Where one turn sends some rows of the set: a few examples, then the rows asked
k205: [-10  12  26  23  17 -18  44  -6 -36 -12  24 -51  32]
k677: [-28 -11  33  35  14   2  21 -16 -25 -17  -8 -39   8]
k259: [-26  10  23  18  18 -39  18 -14 -23 -35  11 -38  65]
k72: [ 15  -2  21  -1  19   6  -4 -10 -22  -6  -5 -32  32]
k604: [  7  17  21  26  18 -20 -18  -3 -23 -23  -5 -39  38]
k551: [-20   5  31  39   5 -17  12 -14 -13 -28   6 -48  64]
k253: [-32   2  28  14  22 -20  45  -7 -34 -26 -13 -17  15]
k842: [  2  11  22  -6  25  -6   9 -15 -12   0 -25 -19  31]
k780: [-25  10  20   4  22  -4 -23   1 -21 -22  -4 -22  34]
k639: [-36   8  37   2  23 -26  47  -9 -30  -5   0 -39  30]
k346: [  2  18  25   4  15  13  24 -17  -1 -23 -24 -26  29]
k293: [-38  -1  41  16   7 -23  17  -9 -16 -29  -9 -36  67]
k317: [  3   6  24 -23  22   3  19  -5 -25 -38  -6 -25  32]
k991: [ -4  19  25  -1  20 -33  -2   9 -34 -31 -16 -20  45]
k316: [-20   4  51  19  44 -12  41   8 -24 -24 -13 -25  51]
k741: [  6  10  12  -1  32  -1   2 -28 -10 -26   2 -40  21]
k296: [-20  10  29  23  31 -14  35 -25 -27 -33  16 -64  37]
k470: [-16  -1  46  42  47  -5  19 -10 -10 -11  -6 -44  40]
k634: [ 20  17  15  -5  20  -6  19  -2 -25 -14  -6 -16  38]
k894: [-19  34  10  18  23 -13  -3  -2 -11 -20 -11 -12  36]
k181: [ -7  21  19  15   9   6  -3  16 -24 -31  -1 -17  42]
k234: [-29   7  44  26  17   1  43 -20 -17 -27  -9 -59  39]
k134: [-26  -6  46  22   9   0  31  -9 -25  -1   4 -57  29]
k648: [-10  -1  16  29  21 -14  31  -6 -44 -34  18 -34  14]
k276: [-32   5  39   2  27 -16  47 -13 -34 -38   0 -51  43]
k559: [ -7  -3  38  22  54 -17  22   2 -35 -28  17 -41  45]
k478: [-10  15  38  18   9 -13  -7   2 -15 -17 -35 -27  42]

k604 -> k991
k276 -> k234
And these:
k780 -> k181
k470 -> k559
k677 -> k648
k741 -> k317
k842 -> k72
k639 -> k134
k293 -> k551

Where one turn sends some rows of the set: a few examples, then the rows asked
k801: [  3 -10   9  14  -8   4   6 -11  23 -14   0   9 -10   6 -16   2  -4 -33
 -12  -6 -18  21 -28  -2   0 -13 -17 -15]
k456: [  9  15 -17 -20  25   0  -6   0 -34   2 -14 -11   5  -7   9  12  -6   9
   2 -23  10  -1  11   5   1  13   6  19]
k350: [  4   2  -9   1   2   0  19 -12 -29  -5   8 -21  16  -2   2  -2   8  33
   5  22   6 -11  18   1   4   7   2  19]
k806: [ -8   3   1 -15  10  -5  -7   4 -35  -8  12  -6  23   9  15  -3   8  36
   9   5  15 -11  -1   4  -2  -4   5  11]
k921: [ -2  -8   7  16 -13   3   9 -10  21 -16  -3   7  -2   7 -12  -4  -5 -34
 -13   7 -17  16 -31  -2   9 -12 -10 -16]
k759: [ -2 -12  -1  11  -1   6   0 -12  19 -15  -6  12  -8  -2  -9   9   0 -39
 -21   5 -12  23 -26  -8   2 -10 -11 -17]
k590: [  7   8  -8 -17  23   0   9  -6 -36   2  -7 -15  11   5  10  -3  -8  24
   6 -27   5  -9  -1   6   5   9   8  13]
k367: [ 11   2 -13 -13  12 -11 -14   2 -32  -3  -2   7  12  -9  10   5  -1  21
  -8   4  21 -11  20   0 -12  17  18  11]
k370: [  5   7  -9  11   0   2   1   1 -25  -4  -1 -25   8 -16  -4  12  11  20
   1  22  10  -9  34   2  -7   3   0  21]
k71: [  4   2   1  16  -2   2  12  -2 -28  -3   4 -29  12  -8  -4   2   9  31
   3  17   6 -16  24   3  -5  -1   1  15]
k525: [ -9   4  13   3   6  -3 -15  15 -33  -6   6 -16  17   1   8   1   9  34
   7  -1  14 -15   6   6 -12 -13   5   7]
k414: [  8  14  -3  -1  19   3 -10  11 -33   4 -17 -22   1 -13   2  13  -5   9
   2 -29   9  -8  17   8  -8   2   6  14]
k295: [  7   6  -9 -25 -12  -5 -11  -6 -22  10  -6  -8  -1  -7  18  12   5  33
 -18  -4  -3  -3  28  16  -3   1   3   8]
k973: [ 10   1   0   6   8  -9 -19  13 -32  -1  -5  -3   9 -14   2   7   0  21
  -8  -2  19 -17  25   2 -20   7  18   7]
k899: [ -8   9   2  -3   8  -3 -29  18 -31  -6   0 -10  12  -9   9  14  11  20
   4   5  19  -6  18   6 -14  -8   3  14]
k617: [  9  -4  -5 -10  11 -13  -1  -2 -35  -2   5   4  18   1  11  -8  -4  34
  -4   0  16 -18   9   0  -8  14  19   6]
k139: [  4   1   5 -13 -15  -5  -2  -4 -24  10  -3 -16   2  -2  14   3   4  44
 -16 -10  -7 -13  21  18  -5  -6   5   1]
k154: [  2 -11   6   9  -7   3   9 -14  22 -15   2  12  -8   8 -13  -1  -4 -31
 -11  -4 -18  21 -31  -2   3 -10 -17 -14]
k86: [ -3 -16   6  15  -2   6  12 -15  18 -15  -1   8  -4   6 -10  -2  -2 -28
 -18   1 -15  17 -35  -8   4 -14 -10 -22]
k638: [  7   8   6   3  18   2   5   6 -35   4 -10 -26   7  -2   2   0  -7  23
   6 -34   4 -15   4   8  -5  -1   8   8]
k716: [  3 -12  -2   7  -8   3   9 -16  28  -8  -3  16  -5  14  -7  -1  -6 -26
 -16   0 -20  18 -27 -12   9  -8 -16 -13]
k872: [  3  -9   2   5  -6   3   5 -15  23 -15   1  14  -9   6 -12   3  -4 -35
 -12  -2 -16  25 -28  -3   3  -8 -17 -12]
k767: [ -1  -5   1  11 -11   3   2  -9  22 -17  -6  10  -4   3 -11   3  -4 -41
 -15   9 -15  21 -26  -3   9  -8 -10 -12]
k312: [  4 -10  -5   8  -8   4   0 -12  30  -8  -6  16  -8   7  -8   6  -4 -33
 -18   1 -18  20 -20 -13   5  -7 -17 -10]
k751: [ -7   9 -10 -22  12  -5 -21   6 -32  -8   5  -1  17  -1  16  10  10  23
   5  10  19  -2   9   3  -4   2   3  18]
k834: [  3 -11   3  18 -11   5  -1  -7  29  -7  -8  10  -9   6 -12   5  -4 -31
 -18  -3 -19  16 -19 -11   1 -14 -16 -13]
k739: [ -1  -6   6  18 -12   3   4  -6  23 -16  -6   6  -5   2 -13   1  -4 -39
 -15   7 -16  17 -26  -2   6 -12 -10 -15]
k440: [  6   6 -18  -5   4   1   7  -9 -27  -5   3 -16  13 -10   3  10  10  22
   1  26  11  -4  28   0   2  12   0  24]
k796: [  2 -13   6  17 -11   4   7 -10  28  -8  -3   9  -6  12 -11  -2  -5 -25
 -16  -5 -21  13 -27 -11   4 -14 -15 -16]
k785: [  3  -8   4  10  -7   4   2 -11  24 -14  -1  11 -11   3 -14   6  -3 -37
 -13  -3 -17  24 -25  -2   0 -10 -18 -12]
k811: [ -3 -14   7  20  -3   7   4  -9  19 -15  -5   6  -8  -1 -12   5  -1 -35
 -20   0 -14  18 -27  -7  -1 -16 -10 -21]
k535: [  9  -5   8   8   7 -10  -5   8 -34   0   1  -6  13  -4   3  -6  -3  34
  -4  -6  14 -24  13   2 -17   4  20   1]
k158: [  5   5   1 -13 -14  -5 -12   0 -22  11  -9 -15  -3 -10  13  11   6  35
 -18  -8  -5  -8  29  18  -9  -6   4   4]
k506: [ -2 -15  -2   6   0   5   8 -17  18 -16  -2  14  -4   5  -6   2  -2 -33
 -19   5 -13  22 -33  -9   7  -8 -11 -18]
k69: [ -1  -7   2   8 -11   2   8 -12  21 -17  -3  11  -2   7  -9  -2  -5 -36
 -14  10 -16  20 -31  -3  12  -7 -11 -14]
k412: [  5   2  -4 -26 -12  -6  -1 -10 -24  10  -1  -9   4   0  19   3   4  42
 -16  -5  -6  -7  19  16   1   0   5   5]

k751 -> k899
k412 -> k295
k796 -> k716
And these:
k617 -> k367
k86 -> k506
k638 -> k590
k350 -> k440
k69 -> k767
k872 -> k785

Where one turn sends some rows of the set: a few examples, then the rows asked
k875: [  5   3  -4  -7  -2   5   4 -21 -16   2 -23   1  -1 -17 -14  28  14   7]
k965: [  2  -8   2   8  10   4  22  19  -1   9 -23   7  -9 -43   1  -6  23  -4]
k647: [ -8  16  -4   1  -5   1  21  30  -2   8  26   1  -2  22 -14 -26  19  -1]
k394: [  6  18   1 -12  -3   3  -1 -27 -10   4 -24  -1  -4 -15 -13  24  13   2]
k15: [ 10   6   2 -11  -3   0   3 -25 -13   4 -22  -1  -5 -14 -12  28  16   2]
k517: [  6  18   2  -8 -10  -4   4 -28   1  13  -9   3 -13  32  -1  15  17  -9]
k946: [ -3  18   3  -4  -5  -4  19  25   1  11  28  -1  -7  25 -13 -26  20  -5]
k163: [ 15  10  14 -12   8 -13  29  29  25  17 -12   0  -9  19   2 -21  18 -19]
k586: [ -8  14 -10   3  11   9  30  44  18   8 -17   7   7   4  -8 -25  11   1]
k63: [  0  34   4 -10   8   0  21  30  30  13 -17   2  -1  10  -5 -31  11 -11]
k970: [ 15  -6  17  -3   8  -9  20   9   5  15 -21   3 -20 -34   6  -4  27 -16]
k852: [ -4  11  -1  -1  -5  -3  22  29  -2  10  28   1  -5  24 -13 -24  21  -3]
k475: [-13  38 -14  -1  -9  14  -1 -23   2   7 -16   8  -3  21  -9   6   9   3]
k148: [-16   7 -26  12  -7  19  11  -8 -12   2 -14  12   5  17 -10  15  11  13]
k299: [  1  16  -5  -8  -2   8   1 -23 -12   2 -25   2   0 -18 -15  24  12   7]
k176: [  8  22  19  -7   7  -3  10   2  14  16 -25   3 -19 -37   3 -15  22 -16]
k98: [  3 -13 -11   5  -7   1  17 -13 -13   8  -8   7  -6  28  -1  25  20   1]
k8: [  7 -11  -1   0  11  -5  37  44  13  10 -12   4   0  13  -1 -14  18  -7]
k541: [ -7  23  -1  -1  -6   0  18  27   1  10  26   0  -4  22 -14 -29  18  -3]
k867: [ -6  20   3   3   8  10  12  13   9  10 -28   7  -9 -45  -3 -16  18  -4]

k98 -> k517
k965 -> k970
k299 -> k875
And these:
k8 -> k163
k852 -> k946

